Each named turn below is shown by a few rows before and after it. Which turns, in which order, take the first row of each later pair to the second? The first pair is answered.
turn zum:
[-19 -13  -4  10  -6   4  15   5  -5   2  -3  -6  13  -4 -16 -11   9] -> [-11   1 -12   4 -12   7   9 -21  10  -1   4   3  14  -2 -17  -7   6]
[ -7 -22  -2   3   8   2   4  23  -3   0   0  -3 -14  -1 -14  -5  -5] -> [-13 -10  -1  -5   4   9   1 -14  10 -11  18  13  -9   5 -10  -5  -6]
[ 12   5  -9   2   0   1  -2  -1   7   1   4   1  -3  -7 -22   6  -2] -> [ -5  -8   5   5   4   0   6  16  -7  -5   6  -4  -1  -7 -17  -3   2]
[  4   8   7  -3  -9 -10   5   8  -7 -11   1  -2 -20  -4  -9  -1  -4] -> [  0  10   8  -5 -10  -8   5   0  -4 -14   6   1 -18  -2  -8  -2  -4]
turn Niso:
[  2  -4 -13   2   8   5   1  23   4  19 -12  -7   1  -2 -13   3   3] -> [ 23   8  -6  -4  -5  -9  -7   2   1  12 -20  -5  -3   0  10   8  -6]
[  0   1 -20  -3  -3  11   1  -3  13   9   5   3   1  -4 -19   0  -7] -> [ 14   8 -16  -6  -7   3  -3 -11  12   5   1   4  -3  -4  -8   5 -13]
[ -7 -12   3   5 -12   6   7  -8  -8  -6  -2  -3   9   1   5  -4   3] -> [ -2 -11  -1   4   4   8   6  14  -3   0   3  -4   0  -6 -15   3   2]
turn zariz:
[-11  -5   3   4   7   2   4  15  -8   3   3  -2   2   0   2  -1   4] -> [-10   0   9   0   3   1   4  -3  -6  -9  13   3   3  -2   2  -2   2]
[13 12 -4 -5  1 -3 -3 -2  5  3 -3 -5 -5 -8 -2  8 -7] -> [11 13 -7 -4  2 -1 -3 -4  7  5 -3 -4 -4 -6 -3  8 -7]
[ -6   6   2 -12  11   1   0   6   3   1   1  10  -7   3   6   9  -3] -> [ -4   5   4 -11  11  -1   0   8   1  -1   1   9  -9   2   6   9  -3]
[ 3  2 -2 -2 -4 -2  5 -9  8 -3  3  1 -6 -4  5  0 -3] -> [ 2 -2 -8  0  0  0  4  3  8  8 -5 -3 -6 -1  5  1  0]
turn Sariv:
[ -1  -7  -3   8 -10  -6  11 -14   6  -9   3   1   8 -11  -6   1  -1] -> [ -5  -9   0   7  -5  -5  13  -8   4 -10   8   2   7 -12  -9   1   0]
[  1   4   3 -13  19   4 -10  -3   1  -5  13   1 -12  -7  -5   8  -5] -> [  3   3  -3 -10  20   5 -11   3   3   2   8  -1 -12  -6  -8   9  -4]
[ 4 10 -9  0 19 -2 -8  1  4 -1  5 -5 -9 -1 10  9 -8] -> [  6  11 -10  -1  17  -3  -9  -3   4  -1   5  -4  -9   0  12  10  -9]
Pairs:
Each pair is two turns apart.
[  4   0 -11   7  -3   3   6   4   4  21 -19 -13  10   2   0  -7   4] -> [ -2  -3   2   8 -11  -1  10  -4  -6  10 -17 -14  12   3  14 -14   4]  Sariv, zum
[-2 -8  7  1  0 -2  2  4 -7 -8  1 -1 -2 -1  2 -3  0] -> [-2 -4 -2 -1  7  5 -1  3  4 -1  7  3 -4  1 -7  1  1]  zariz, Niso
[-13  -2  14  -4   5   8   3   7  -3   1   5  -1  -7   2  -2   2  -1] -> [-13  -1   5  -3   6  12   1   8   2   7   2  -1  -7   4  -5   3   0]  zariz, Sariv
[ -6   6   7  -2  -1   1   3 -13   1  -7   9   6   6   4   6  -1   0] -> [-3  1 -7  3  0  3  1  1  1 11 -8  0  6 11 11  1  3]  zariz, Sariv
[ 14  10  -1  -4 -12  -7   1 -21  -3  -1   0  -4  -5  -7 -10   4 -13] -> [ -5   7  -3  -3 -13   4   6 -30   1  -1   6   1   4   1  -7  -3  -7]  zum, zariz
[ 8  7  7 -2 11 -2 -7  2 -3  1 -1  0 -8  4 -3 12 -4] -> [ -4   1  14  -1   5  -2  -2  -5 -10  -5   0   0  -1   7   9   4  -2]  zum, Niso
[ -1 -12  21   0   1  -4  -3  10 -10   4  -8 -10   0   2  15   4  -3] -> [-20 -12  12  -1  10  12   0   2   7   5  11   1   6   3  -8   1   3]  zariz, Niso
[ -8   2   5   1   3   6  12 -16  -5 -19  11   5  10  -8 -15   0  -8] -> [ -8  -1 -22   6   1  13   8  -6   4  11 -13   1  14   6  -8   3  -3]  zariz, Sariv
[-21  -7 -16   6   3  17   6  -7  16   7   8   5  11   2 -28  -6   8] -> [ 14  11  -4  -2 -17  -4  -6 -39  11  -5  -5   6   3   4   9   3  -6]  Niso, Niso
[ -6  -5  16   5  -8  -9   5   2 -17 -22   2  -3   0   0  14  -5  -9] -> [-11 -13  -1  11   5   1   7  30 -10  -2  -3  -9   0   0  -7  -4  -3]  Niso, Sariv
[  1  -4   8   1  -6  -6   5   3  -8  -8  -5  -4   0 -15  -5  -5   0] -> [ -5  -1 -13   1  -4   7   1  -4   9  10 -10   2   5  -1  -4  -3   4]  zum, zariz
[ -2   6  -2  -6   3   9   7  -6   0 -10   7   8   7   4  -5  -3  -1] -> [ 3  3 -8 -5 10  9  5 11  0  0  1  3  2  5 -9  0 -1]  Niso, zariz
[-16  -9  13  -2  -1   1   4  -3  -2 -12   7  -2   8   0  13  -4  10] -> [-1 -6 -4  0 12  1 -2 23  7  6 -2 -7 -1 -4 -6  8  8]  Niso, Sariv
[  0   6   1   1   2   7   2   6  -1 -15  13   2  -3  -2 -16  -4   5] -> [ 19  15  -1  -1  -7  -2  -6  -3  -2 -12  -1   0  -6  -1  -2   3  -1]  Sariv, Niso
[  4  -2 -24   2   1  11   2   7   1  16  -6 -12  10  -4  -9  10   4] -> [ 26   8  -5  -3  -7  -6  -2  -7  -9  -3  -4 -12   3 -13   2  14  -5]  Niso, zariz
[-12 -11 -10  -1   3   0  -9  20  -9  19  -6   2  -5  10   3  -7   0] -> [ -6  -7  11  -3   4 -10  -6  19 -19  -5  11   2 -11  -6  -7  -7  -5]  zariz, Sariv
[ 15   7 -13  -1  -5  -5  -7  -5   7   8 -10  -1  -5   5   2   9  -5] -> [ 10   4 -13   0  -4  -3  -6   1   5  12 -14  -2  -4   9   8   8  -3]  Sariv, zariz
[-6 -5  8 -7 12 10 -1 10 -5 -2  3  0 -9  4  3 -7 -3] -> [  9   1   2  -8   5   4  -6   4  -4   3  -9  -1 -12   5  12  -3  -7]  Sariv, Niso
[-11   6 -15  -5  -9   8  -7 -16  11  -4   2 -12  14   9 -10  -1  -4] -> [ -6   7 -11  -8   5   7  -8  -1  12  -7  11 -12   5   3 -25   4  -5]  Sariv, Niso
[ -6  -5   8  14  -5   2  11   9   2  -4   1  -3   9   6  -2 -14   2] -> [14  3  5 10  1 -2  3 19  5  1 -3 -4 -1  2 -8 -3 -3]  Sariv, Niso
[  5   4 -13  -1  10  -1  -5  -3  14   6  11  10 -11  12   6  16  -1] -> [  1   0  11   0   7 -11   1  -2  -2 -16  22   8 -12   2   7  10  -4]  zum, zariz
[  1  -5  -5  -4  -3 -11 -13 -13   8   0 -14   0 -10   2   5   8  -1] -> [-22 -14   0  -2   2  -3  -4 -11   6  -6  -2   2  -3   2  -3  -2   5]  Sariv, Niso
[  4  -2   5   3  -8  -7   5 -11   1 -11  -8  -3   9   0   8  -7   3] -> [ 14   5  -1   0  -5  -6   1 -13   8  -9  -6  -1   6  -3  -3  -1   0]  Sariv, zum
[-13 -24  -7  11  -8   9   2   5  -4   9 -11 -12 -11  10  10   1   8] -> [-11 -19  -1   8 -16   6   2 -13  -6   0  -8  -8  -9  10  20  -1   6]  Sariv, Sariv
[  7   4  -2   3   3  -7  -5 -13   3  12 -10  -8  -4   4  18   2  -1] -> [ -2   0  10   2   2  -8   0 -17  -4  -1  -1  -5  -2   2  22  -4   0]  zum, zariz
[  1   9  -6 -10  10   1  -1 -14  23 -10  10  -4 -11  12   8   9  -4] -> [  7  -1 -19   1   7  -2   1  12  18   7 -11 -18 -10   9   0  10  -3]  Niso, zum
[ 15  -6  -9  -1  13   3  -5  12  -4  16  -1 -10  -5   6  -6   7 -12] -> [  5  -6  11  -8  19   2  -3   7 -10   0  16  -2  -8   7   4   3 -12]  zum, Niso
[-20   9   1  -1   2   9  -1  -6  16  10  13  11  -2   9 -11   3   1] -> [  0  12 -12   4  -9   0  -6  -3  16  22  -9   2  -2   8  -6  10  -2]  zum, Sariv
[ -2   5  10  -9  19   1 -11  15   0   1   9  10 -17   7  16   2  -2] -> [ 11  12  -2  -9  16   0 -15  11   7   7   3   9 -18   6   9   9  -4]  zariz, zum
[-20  -9   2   4   2   4   3   4  -2   7  -8  -6   5  10  12  -1   5] -> [  8   3   5  -2   2  -8  -7   3  -2   5 -12  -5  -7   6  18  10  -4]  Niso, Niso
[ -1   0 -10  -7   5   6  -2   7   6  -2   9   1  -8  -4 -13   0   1] -> [ -1   2  -7  -7   3   5  -1   2   6  -6  12   2  -8  -5 -13  -1   1]  zariz, zariz
[-14  -2  10   2  -2  -8   0  -6 -14  -5   3  -6   2  -6   3  -6   1] -> [-15  -6   3   4   1  -6  -1   7 -13   5  -6  -9   2  -3   2  -5   3]  zariz, zariz
[  0  -9  -5   7 -16  -3   4   3  -5   4 -11  -6   8  -4  -5  -6   5] -> [ -2  -7   3   4 -17  -5   5  -6  -8  -6  -4  -3   9  -5  -1  -8   4]  Sariv, Sariv
[  9   6  -3   0  -6  -7   3   3 -14  -1  -3  -3   7  -6  -8  13  -8] -> [-13   3  -8  -2  -4   7   6  -8  -5   2   5   5  15   8  -2   6  -1]  zum, zariz
[ 12  -2 -20   7  -6   8  -8   4   4  14  -4  -1  22  -1  -6  -7   3] -> [  1   0 -13   2  -6  13  -7 -14   6   3   9   8  25   2   0 -11   5]  zum, zum
[13 -1 -1 -4  0  2 -2 15  5  9 -9 -7 -7  3  1  8 -1] -> [ -2  -4  15 -10   8   5   2  14   0  -4   7  -2  -8   4   5   3  -1]  zum, Niso
[ 21   5  -7   1 -14  -9  -6  -2  -3   0 -14  -7  -2  -9  -2   4  -3] -> [  0  -7  -5   8 -21  -4   3  -4  -9  -3 -15  -9   9  -6   2  -9   4]  Niso, zariz
[ 22   8   1   6  -5  -3   4   1 -16 -10  -5  -3  -9 -13  -7   2  -1] -> [ -7   5 -15   3  -3  20   6 -16   2   1   3  10   3   8  -1  -5   9]  zum, zariz
[ 16   4  -5   5  -2  -7  -3  11  -2   4  -9  -3  -7  -7 -10  10  -3] -> [ -5  -7  15   6  -4  -7   5   9 -16  -9  -2  -2  -1  -4   5  -2   0]  Sariv, zum
[ -6  -5  16  -5   5  -3   4   7 -18  -7   0  -4   1   6  11  -7   1] -> [ -9   2  13  -8   3   3   2 -13  -8 -13  11   5   4   7   6  -7   1]  Sariv, zariz
